In the rows, zero is written as 128.
Each row of Z is roughly a mix of the hidden directions of one of 4 groups.
Z, 136 rows:
[[136 113 148 157 141  77 129 146 144  80]
 [121 157 122 153  88 116 110  73 149 129]
 [124  89 172 112 130 100 135 141 178 127]
 [135 116 141 124 167 101  81 140 175 132]
 [149 105 143 104 157 183 152 143 101 123]
 [107 172 115 131  89 176 111 119 121 109]
 [ 99 103 143 161 144 165 165 161 120 114]
 [144 116 131 147 130  53 128 148 125 111]
 [136 103 116 133 142  82 167 169 101 123]
 [127 148  81 132 127 106  91  78 135 141]
 [147 103 151 145 121  74 154 116 127  88]
 [132 121 104 132 122 159 174 161  79 134]
 [104 145 101 120  94 180 145  95 141 136]
 [119  94 156 128 134 191 141 155 135 116]
 [121  86 116 132 120 177 170 149 129 103]
 [114 149 107 113 104 177 154  87 122 151]
 [147  94 113 117 176 132 122 176 128 155]
 [134 148 142 129 136  91  64 133 156 115]
 [153  88 141 136 137  62 140 132 132 119]
 [145 108 131 128 103 100 152  62 123 134]
 [128 114 122 125 111 166 186 131  87 140]
 [122 167 142 111 125 143  71  96 152 139]
 [146  89 146 125 167 162 142 169 109 122]
 [136 110 103 149  88  92 158 100  95 126]
 [121 135 103 154 111 137 181  84 105 137]
 [130 148 102 105 102 190 127 123 104 150]
 [119 160 134 122 110 155  77  92 161 128]
 [129 126 160 111 115 106 121  67 162 143]
 [134 140 149 129 133 158 157 184  88 118]
 [124 123 137 124 112 199 148  92 132 134]
 [129 119 107 141 133  60 146 163 111 122]
 [126 141 116 100 103 172 144  94 105 168]
 [106 172 116 120 117 166  79 119 147 134]
 [147 107 163 128 168  97 106 173 126 119]
 [115 138 154 114 165 170 104 165 157 124]
 [110 148 154 117 106 131 105  67 158 130]
 [109 141 123 151 157 162 116 183 136  99]
 [157  96 134 135 135  68 163 130 110 122]
 [122 152 110 122  89 169 161 113  88 138]
 [138 153  94 130 115  82 137 173  98 126]
 [116  95 145 131 122  95 113  97 186 124]
 [115 156 112 122  99 195 110 136 120 117]
 [112 166 113 132 101 154  94  81 146 137]
 [143 155 104 131 115 103 141 181  86 121]
 [128 179  92 140 128 151 114 131  80 131]
 [149 106 144 142 149  70 122 168 124 110]
 [111 155  97 117 138 156  91 152 130 175]
 [125 162 135 129 121  94  67 115 156 122]
 [133 152 127 139 139 163 142 176  78 119]
 [137 100 180 114 151 128 161 169 133 117]
 [127 175 136 117 128  97 122  89 111 172]
 [132 160  73 130 111  84 115 125 109 145]
 [133 152 160 129 137 132 144 193  99 117]
 [131  96 179 126 134 178 128 106 146 114]
 [110 129  95 165 118 118 173 155  90 126]
 [148 118 134 137 132  51 111 122 145 123]
 [113 155  99 151  94  78 114 100 137 137]
 [140  91 139 135 147 112 182 160  98 128]
 [137 175 115 139 130 103 138 167  80 130]
 [146  93 164 136 156 105 108 169 135 100]
 [123 146 128 146 146  94  76 150 162 103]
 [143 118 131 143 125  48 117 128 139 124]
 [122 165  77 144 105 121 101  93 113 139]
 [168 118 159  98 107 117  80 147 124 108]
 [126 111 146 151 163  85 107 154 158  97]
 [115 113 154 130 109  77 117 112 181 126]
 [128 158  79 140 114  90 148 147  94 138]
 [124 142 154 101 162 152  92 167 160 126]
 [120 143  82 153 112  98 164 147  92 132]
 [145 119 142 105 179 138 139 166  93 152]
 [111 144  88 143 109 122  90  76 145 138]
 [144 108 175 116 150 132 167 171 114 114]
 [113 170 125 106 122 168  96  94 143 153]
 [120 149 123 148 140  89  76 151 158 108]
 [136 147 128 130 142 173 143 172  80 122]
 [123 161  81 132 127  80 130 160 110 142]
 [109 163 126 141  75 141 156  98 105 113]
 [145 123 160  92 132 131  81  99 166 127]
 [155 138 107 104 149 183 113 112  92 132]
 [128  91 118 137 133 139 192 152 100 127]
 [149 124 140 134 117  59 115 104 146 104]
 [121  90 176 128 135 121 168 161 149 117]
 [125 113 173 112 155 168 100 150 157 117]
 [111 161 126 137  73 145 154  96 104 115]
 [125 139 140 101 145 199 107 118 132 145]
 [122 130 125 123  97 162 181 105  89 136]
 [105 137  93 165 128 130 169 162  94 128]
 [148 113 177  92 136 137  89 129 160 114]
 [134  93 157 140 147  67 146 116 146 127]
 [139  93 165 139 120 126 157 118 135  71]
 [122  88 155 125 130 102 119  99 184 119]
 [125 130  96 157 106 111 177  97  95 138]
 [130 175 100 130 141 164 105 124  81 127]
 [141 118 131 141 141  60  97 142 154 121]
 [112 156  98 115 139 160  91 149 129 174]
 [148 117 172  94 133 147  83 124 158 114]
 [131 146 136 141 130 161 148 185  86 120]
 [131 157  76 127 114  73 124 138 114 140]
 [133 135 167  97 163 158  93 137 161 133]
 [121 143 128 122 111 192 130  81 132 143]
 [127 104 116 124 129 166 191 130  98 138]
 [148  84 133 131 160 124 179 153 105 125]
 [114 137  97 137 122 187  95  94 125 127]
 [122 100 156 128 112  79 128 111 179 124]
 [101 173 132 156 117 110  91 128 151  92]
 [125 132 151 110 147 137  66 152 162 110]
 [119 123  83 159  94  92 157 120 100 125]
 [125 100 126 130 120 178 187 123 112 132]
 [143 100 158 144 114  87 156 110 133  82]
 [142 131 156 123 146 139 156 190  97 119]
 [138 123 162  98 141 140  71 145 160 119]
 [138  93 173 129 129 183 129 118 142 106]
 [137 115 180 115 134 117 160 180 125 119]
 [113 157 103 141  78 121 122  80 150 125]
 [119 137 121 141 132 203 116 143 102 117]
 [ 97 176 125 142 100 146  90 116 140  98]
 [131 112 106 132 138  87 177 161  96 137]
 [134 102 136 130 106 119 141  54 140 128]
 [133  93 148 118 127  74 139 102 169 127]
 [127 158  76 139 108 100 116  87 116 146]
 [122 148 136 147  92 123  91  85 167 111]
 [144 125 153 118 132  61 153 160 133 130]
 [140 169  94 102 127  86  93 121 137 149]
 [133 113 145 122 150 189 145 167 105 119]
 [121 142 106 140 102  76 106  85 151 134]
 [148 101 160 127 166 114  97 172 131 106]
 [115 156  95 134  89 129 157  81 119 150]
 [126 129 156 103 146 158  79 121 173 126]
 [127 122 145 128 148 186 143 173 102 117]
 [115 134  89 162 117 108 167 152  88 131]
 [150 150 145 115 167  84  96 142 106 151]
 [109 157  97 157  94  77 122 112 132 139]
 [108 121 164 129 167 185 132 139 151 128]
 [127 147 144 103 159 131  92 184 150 125]
 [109 133  97 145 112 188 107  93 121 125]
 [121 147 136 122 110 188 117  79 139 139]]

One row of each group comes first, with its name. Which group is each row after those in?
[113 144  84 151 123  97 151 170  98 131]	M
[117 120 125 145 166 160 121 188 134 105]	F
[146  99 158 136 156  95 102 170 134 100]	X
[133 168  97 133 123 156 138 151  72 135]	T

[133  86 125 138 133 140 190 150 102 120]	X
[157  82 121 101 174 139 128 152 123 153]	F
[151  81 138 127 152 121 182 143 105 128]	F
[135  96 149 141 163  67 128 137 151 124]	F
[137 105 130 105 167 133 161 173  93 142]	X
[141 147  83 130  96  78 124 106 107 140]	M
[111 120  99 140 118 187 112  84 127 126]	T
[123 136  96 150 143 140 118 194 105 111]	F
[127 168  83 145 107  97 131 102  98 142]	T
[126  81 150 158 102 150 165 120 108 104]	M
